Each path below is one point turned by a fixed rotation once a step. After each direction that follows a path, write how fast that rotation turns it, in deg/step (0 if it stays still).
Each turn is a multiple of 5 degrees from 10 to 175, or 0.
Each row of a path follows its step; steps can be skipped.

step 0: [  8  -1  -6  -7  12  -8  -8  -4   7   4  -9  -5  13 -13  -6  -6   4 -10
 -14  14   2  -4 -12   1 -18  -5   2  -2  14   2]
step 1: [ -8 -10  -4   7   3   8  -9   1   9   6  -3 -11  15 -16  15   5   7   8
  -8   5   5   2   4  -8  -1  -7   7  -9  -9 -17]
step 2: [ 12 -17   3 -15   8  -2  -1 -11   0  -4   3  -7  11 -11  -2  -3  -7  11
   9  18  -7   0  -3   5  -3   6  17  -5   0  -2]
step 3: [  0   1   3  -8  -5  19  -1   2  14   4   5  -3   5 -16  14 -10   3  -7
  -4  -6   0 -13  -1   3 -17   1  19   2  -1   0]
step 4: [ -1 -16  -4  -6   6  11   8   4  -1 -12  14   0  -7 -11  13   0   0   3
  -6   9   8   5  -2  -9   4  14   5 -18  -4   6]
step 5: [ 12  -3  -9 -16   4  -1  -1   7   3   3   2  -1   3  -7   5   6   7 -11
  -5  14  12  -4 -18   4 -10   0   8   8  12  15]
step 6: [ -6   5 -13   3   1   5  -3  11   5  11  -6 -11   4 -15   8   8   5   7
 -17   5  13  -4   7 -10  -6   0   3 -19   4   0]
step 7: [ 14  -9  -2 -11  10  -4  -3   5  -5   5  -1   0  20  -4   0  11  -1   5
   1  19  -5   9  -8 -13   8   0  15  -8  -1  -3]
step 8: [ -4  14  -3  -8  -7   4  -7  -6   5  10   0  -5  10  -9  11  -3  -7  12
  -4   4  -3 -10  -8   5 -17  -6  24  -2   1  -1]
step 9: [  2  -8  -2  -2  17  14   3  -8  -6  -3   9   6   5 -11  10  -8  -8   1
 -12  -3  -5  -3   1 -16   1   7  12 -19  -6  -3]
step 10: [ -6 -12  -4 -13   6   2  -2  -9   5  -6  11   8   1   4  13   0   3  -6
  -1  16   8  -3 -22  -2  -8  -4  15   8   7   4]
Speeds:
[ 0  4  3  1  2  1  1  0  3  2 -3 -1  2 -2 -1 -4  0 -3 -6 -5  0 -5  8 -4
 -3  3  0 -1  7  0] -> 130
[ 1 -5 -1  2  2 -2 -2  2  0  8 -4 -5  2  2 -4  4  5  4  4  0  1 -1  1  1
  0 -2  0 -2  5 -5] -> 65
[ 4  0  1  1  1  4 -2  1 -1  5  0  0  4  0  5  1  3 -5 -1 -3  0  0 -2 -2
  5 -2  2 11 -1  0] -> 160
[ 1 -3 -3  2  2  2  4 -4 -6  2  0 -6 -2 -1  0 -3  0  3 -3  2 -1  1  3 -2
  9  4 -1 -2 -2  2] -> 145

step 0: [  9  -1  -5  16  -7  -2   6 -16  -2  -2   6   5   3  -1  -1   1   7  20
   7   6   8  -5 -10   5   3  -1   9  15   7  -3]
step 1: [ -9  -4  -2   3  -8 -16  -2  -7  12  12  16  11   3   7  -4  -3   0   9
 -12  -8  -3  -5  -5   1   8  -3 -13   8   2  -2]
step 2: [ 14  -5   2  13   6  -5  -7  -2  -6  -4  12  -2   8   0  17  -1   0   9
  -4 -21   6  -6  -5   1  -5  -4  -8  -6   7  -8]
step 3: [ -3  10   5  11   3   1   1 -22   3  -3   8   6  -4 -12   4   7  -2  13
   2  -4   8   8  -5   6   6   2   2  15  14  -2]
step 4: [  4   4  -3   0  -8  -3   4  -9  17   8  14   9   6  -5  -9 -12   6  -6
  -7 -19  -3  -6   4   2  -4  -3  -9  10   8  -6]
step 5: [ 14  -9  11   9  -8  -8   2 -13   5  -4   4  -3   8   2   7   4   2   7
   8  -6   5  -7  -6   6 -14   1 -10 -12  14  -6]
step 6: [ -6  11  12   8  -4  -8  10 -10   9   9   4 -11  -9  -4   4   2  -7  19
  -1  -8   0   8   0   5   1   1  -2  12   5 -11]
step 7: [  0  -1 -12  12  -3   3   2  -4  10  -1   1   2  10   3 -10  -4   1   5
  -5 -19   1  -9   3   5 -13 -11  -1  12   2 -19]
step 8: [  5  -5   2   1 -14  -5   0 -21   2  -3   7   1  10  13   3   3   1  17
   7   3  10  -7  -4  -2   3  -8   4  -4  14  -7]
step 9: [ -7   3   4   9  -5   0  -1   6  11  13  15  -3  -1   6   7  -6  -2  17
   0  -8  -8   5 -10   2   9   1 -12   9  10 -11]
step 10: [  5  -3 -15  12   8  -4 -10  -9  -5  -5  13   0  10  -2  -2   0   7  10
   0 -16   0   8   0  10 -12  -7  -5   2   3 -13]
Speeds:
[ 4  4  1 -5 -3 -2  4 -1 -4  3  4 -6  2 -1  3 -6  3  0 -2 -2  1  1  5 -3
  3 -2  4  0 -3  1] -> 160
[-3  1  1  4  7 -4 -3  2  0  1 -4 -2 -3 -1  5  2  1  1  1 -4  5  7  3 -1
 -3 -4 -1  1 -3 -1] -> 95
[-5 -3  1  3 -2 -1  2  3 -3 -1 -1  0  3  3  1  3 -5  3 -7  0  4 -7 -1 -3
  3 -4  3  3 -4 -1] -> 55
[ 2  2  3  5  2 -4  2 -3 -3  1  5  4 -2  1 -4 -4 -3  0  3  0  1 -1  1 -2
  0 -3 -3  0  4 -9] -> 0
[-6 -2 -3  7 -2  1  1 -1  1  1  4 -2  2 -4  2 -4 -1 -4  1  4  0  4 -1 -1
 -3  6  5  4 -3 -2] -> 115
[ 2  0 -1  3  0  0  3 -7 -6  3 -4 -1  2  0  2  2 -2  3  1  7  3  3  0  2
  0 -2  2 -2  6  5] -> 135

step 0: [ 21  -5 -12   9   0  -2   1   4  -9   8  -9  -1 -19   3 -18  -6   1   5
   5  -9   3   9 -18   3  -4  -2  10   5 -11  -4]
step 1: [ -3   2  10  -5   4 -10  11  12 -11   6   8   8   5  -5   4 -26   1   1
  -6  11 -14  -4   6   2   7  18   2  14  -5  -2]
step 2: [ 14   9 -15   1   6  12  -2  -6  -2  -9   4   7 -11   9   4   0   7   4
  -4 -20 -20   2   4 -12   4   6 -13 -12   1  -7]
step 3: [  9   3   4   4   3  -3   2   0  -1   8  -9  -3 -12   6 -17 -12  15  14
   2   2  -3  13 -19  14  -1  -1   8  18  -9   7]
step 4: [  5  -7 -13  -3   1  -8  12  17 -18  -2  13  14   1 -10   2 -15 -11  -6
   0   6 -11   2   3  -5   7  18  -3   6  -5  -7]
step 5: [ -3  12   1  -6  10  16   0  -5   8   0  -1   1 -13  10   0  -9  20   5
 -10 -14 -25  -8   0  -3   1   7  -7  -6   3  -6]
step 6: [ 19   7  -8   8  -3  -9   8   0  -5  -3 -10   8  -7   6 -11  -5  -3  10
  10   1  -4  25 -18   4  -2  -4  -3  12  -4   4]
step 7: [-10  -5  -9  -9   4   1   1  17 -13   4   6   8  -8 -17  -5 -11   7  -4
 -10   9 -10  -7   3   3  13  19   4  12  -9  -1]
step 8: [  2   9   0   4   1   8  13  -3   6  -4  -3   6 -14  17   1 -10  -3   4
   1 -16 -21  -3  -5 -13  -7  10  -8 -12   4 -15]
step 9: [ 13  18  -6  -3   3  -5  -7  -3  -5   8 -18  10  -3  -2  -6  -8  11  10
  -3   6  -7  17 -11   8  10  -6   3  14   0  10]
step 10: [ -3 -10  -4   5  -2  -3   8  15 -14 -11   8   8 -19 -11  -9   0  -6  -1
   0  -1  -7  -4   2  -5   5  22  -3  10 -18  -3]
Speeds:
[  4   1   1   2   2 -10   3   3  -2   1  -2   1   4  -4  -4   0  -1  -2
  -6   5   0  -2  -2   3   2  -2  -4   0  -1   4] -> 125
[ 1  0  4  5  4  4 -4  1  3 -2 -4  1  0 -4 -4  0  4 -4  0 -1 -1 -5  2  1
 -5 -1  0  6 -3 -5] -> 155
[ 4  1  0 -1 -2 -2 -4  3  2  3 -1  1  0 -2  5 -4 -1  1  5  7  1  4  5 -1
 -2  1 -2  7  4  1] -> 130
[ 3  1 -1 -3 -4 -2  1  3 -2 -4  3  2 -2 -5  0  3  1  4  2 -2  5 -2 -4  5
 -3 -1  8  4 -1  1] -> 115

step 0: [  9  -8  -4   6  -6  -1   1  -9  -8  16 -10 -12 -11  -2  -7   4   0   9
 -12 -11 -14 -15   0  -4   2  -6  -6   3   5  12]
step 1: [ -3  -8   0  -4  -5  -1  -5  -5  -8  12   9  -6   5 -12   1  14  23   9
   3  -9   1  -2 -10 -15   3   4   4  -4  -7   5]
step 2: [ -7  -9   4 -13   5  13  -7  13   6  10 -10 -10   8  -2  -8   2  14   5
   2   7   2 -10   8  -5  -9   3  16  -6   8  -2]
step 3: [-11  -8 -20   0  10   9   3   1 -14 -10  -3  -7   2   8  -9  13   0  -9
   0  -5   1  -1  -4   4 -10  -2  11 -13  10  -7]
step 4: [  4  -8   4 -20   8   1   6  11 -11 -15   7   2  -2  16  -4  -2   3  -2
  -5  -9 -11  -9 -12   1   5  -9   3   2  -6 -11]
step 5: [  3   4   1  -2  -8   3 -10  10  -2  -4   3 -13  15  11   9  -5 -12  10
  -4 -10  -1  -3 -15   2 -14   1  -5   5  -8 -13]
step 6: [ -9 -11 -17   3  12   8  -2   4  -2   3   5 -12   0  -4  12 -20 -11   9
   1   0  -3  -4   1   1   2   4  -9   6 -14   2]
step 7: [ -6 -19 -10  -4  -6 -13  -1  -6   2  -6  -2   1  -4 -11   9  -6   1  11
 -13   8 -18   4  -6   0  -2  13  -6  -1   7  -3]
step 8: [ -4  -7   1   2 -14 -12  -4  -7   4   8   5 -18  -4  -2   9   4   5  -6
 -14  13  -7 -15   1   4   5 -11   5 -11  -6   0]
step 9: [ -8  -2  -1  -6  -2  -4 -14   7   0  -1   0  -4 -11  -1   3  21   9   3
   8   6   4  -8   1   9  -7   8  -8 -16 -16  10]
step 10: [-15   1   9 -10   4   7   6  -4   1 -12 -19 -13  -8   3  -7   9   2   9
   2   9  -1   0  -5   8  -2   2  13   7  -7  11]
Speeds:
[-3  4 -2 -2 -7 -2  0  0 -2  3 -2 -2  0 -3  5  0 -1 -1  0  5 -6  0  2  1
  5  0 -8  0  0  3] -> 40
[-5 -3 -2  4  1 -1  9 -1 -1  0 -1  2  0  5 -3 -1  1  0 -5  2  0 -1  0  3
  3  6 -2  1  5  0] -> 95
[ 2  3  6 -5 -3 -3  4 -2  3 -1 -3 -2  4 -2  0 -5  2 -2 -1  4 -1 -3 -4  0
 -6  3  3  3  3 -1] -> 130

step 0: [  5   8  -1   9   8  -3 -20  -8   2   2   8   5  -9  -2   0   3  -3  -3
   4   3   5  -6  -9   2  13   0 -13 -18   8  -6]
step 1: [-13  -4  -4   0   3  -2  -9 -13   9 -10   5 -11  -2 -15   0   5  -4   3
 -13  -3  -9   4 -11   0  -5  -1   1  -2  -3  19]
step 2: [-10  -6  -4  -6  -7   2   4  -5   9   4   0   9   0  -1  -9   1  20   0
  -3 -15   5 -14  -2  -6  -2   9   3  -7 -17  -3]
step 3: [ -3  10   0   5 -11 -11 -14  14   0  10   9  -6  -7   9  -1   5  -2  -1
   0   4  -6 -13  -1  -6  18   9   3  -1  -5  -3]
step 4: [ -4  -2  -2   0 -10  -2  -3   5   8  -3 -12 -19  -5  -7  -5   0 -20  -2
  -1  10   5   4  -1  -5 -12  10  -7  -3 -10   9]
step 5: [ -4   8  -2  -4   0  -1   5  -5  -6  -4   5 -11  -6  -5   2  -5   8  -1
  10 -15  16  -7   1  -7 -12  -2 -17  -6  -7 -13]
step 6: [-14  11   0   3  -3  -9   4   7  -5  -3  14  -8  -5 -11  10   0   8   2
   0  12   4  -6 -12  14  11  -2   6  -2   6  -3]
step 7: [ -7  -4  -3  -4   0  -5   7  10   0  -2  -8  12   6 -10  -8   4 -15   1
  -6   5   3 -12  -8   9  -7   0  -4 -18  -3  13]
step 8: [ -4  19 -10  -6   4  -8  -1  -5   1   2   0   7  -1  11   7  12   1   0
   5 -17   2 -13   3  -2  -8  -1 -10   7  -3  11]
step 9: [ -3  11  -9  21 -14   2   9  -2   4   0  -7 -10  -5   0   1  11  11   1
  -1   5  -3   0   1  17   6   8   2   9  -3   4]
step 10: [ -5  -1  -1  13 -11   9   2   1 -12  10  -4  -3   5  -6 -16  -8 -12  12
   8  -1  -6 -10   6   3  -6  -6  -4 -12  -6  -1]
Speeds:
[-1 -1 -2 -1 -4  0 -1  1  0 -5 -1  1  4 -2 -1 -1 -4  3 -1  3 -9  0 -4 -4
 -9 -1 -2 -1  0 -1] -> 120
[ 2 -1 -2 -1  3 -1 -3 -4  1  1  1 -2 -2  5  0  8 -4 -5 -1  1  2  5  0  0
 -5  2 -8  1  2  2] -> 95
[-1 -2 -3 -3  5  1  4 -2  2  4 -3  0  0 -4  6  0 -4  5 -3 -6  1 -1 -1 -3
 -1  3 -1  5 -3 -4] -> 115
[ 2  0 -3  2 -9  0  1  2  4  1 -4 -1  0  5  3  2 -1  0 -5  0  0 -3  8 -4
  1 -2 -1  1  1  1] -> 65

step 0: [  2  27  15   5   3  11   2 -10   4  12   4   3  11   8  -3   3 -11   4
   8  11  -2 -12  -4   4 -11  12   1   0   0   7]
step 1: [ -1  17   3  -4   9   6   0  -1 -16 -11   6  -6  -8  -7  -2 -15  16   7
 -13   6  -3  -4   3   3  11   6   1  -7  18  -6]
step 2: [ -4  -4 -17   7  -1  -1  13 -15   8   3  -3  -7 -13   5  12 -12  -9   0
 -13  -3   1   2  -2   9 -20   8   9   3   9  -4]
step 3: [ -2   0  -3   7   1 -11  -5  -7   8  13 -17  -2   2   4  -4   3 -12  16
  -2   6   4   0  15  -4  15  -9  -8 -14  16  -4]
step 4: [  4  -7  20  -4  -2   1  -8 -11  -3  -4  16   1   6  -2  -6  -5 -25   1
   0  10  -6   6  -8  -1  -5   8  -5   0   5 -18]
step 5: [ 15   6  -6   2   3   5  17  11  -6  -8  -2 -13   6  -6   1  -1  -3   3
 -11  14 -13  -2  13  -3   3  -7  -7  20   2  -7]
step 6: [ -5 -17  -8  -1 -17  13  -8  -3  -1   4   3 -21  15  -5  14  -8   2   1
   0  -6  10   4   6  12  -1   2  -1   2  10   5]
step 7: [-17  -6  16  -1   2   7   5  -4   5  10 -15   1   4  -2   6  11  -9   5
  -6   5 -16   4  -1  10   5 -19  10  -3  -4   5]
step 8: [  2   8  12 -11 -21   4  -5 -17  12 -13   9   7  -2  -1  -3   0   4  -2
  -5  14   2   8  13   1  12   4  -3   2 -11   0]
step 9: [ 15  10  -7  -3  10   5  -5   4   4 -15 -13  -3  10  -6   0  -4  -6  -7
  -9   2 -10  16  -8   1  -3  10   9   5   4  20]
step 10: [  6  -4   1   1  -7   8  -7   2   0  -7  -6 -18 -18 -10  -5   2   3  26
   0  -8   9  -2   7   4 -12  -4   3  -6  -5  11]
Speeds:
[ 0  0  4 -1 -4 -2 -1  0  5  1 -3  6  1  0 -6 -2 -3 -4  1 -3 -3 -6  1  7
  0 -3 -4 -2  2 -1] -> 90
[ 0 -3  1  1 -2 -5  5 -1  2  2 -1  1  1  0  5  2  0  5  1  3  7  1 -7  4
  1 -5 -2 -5 -1  1] -> 90
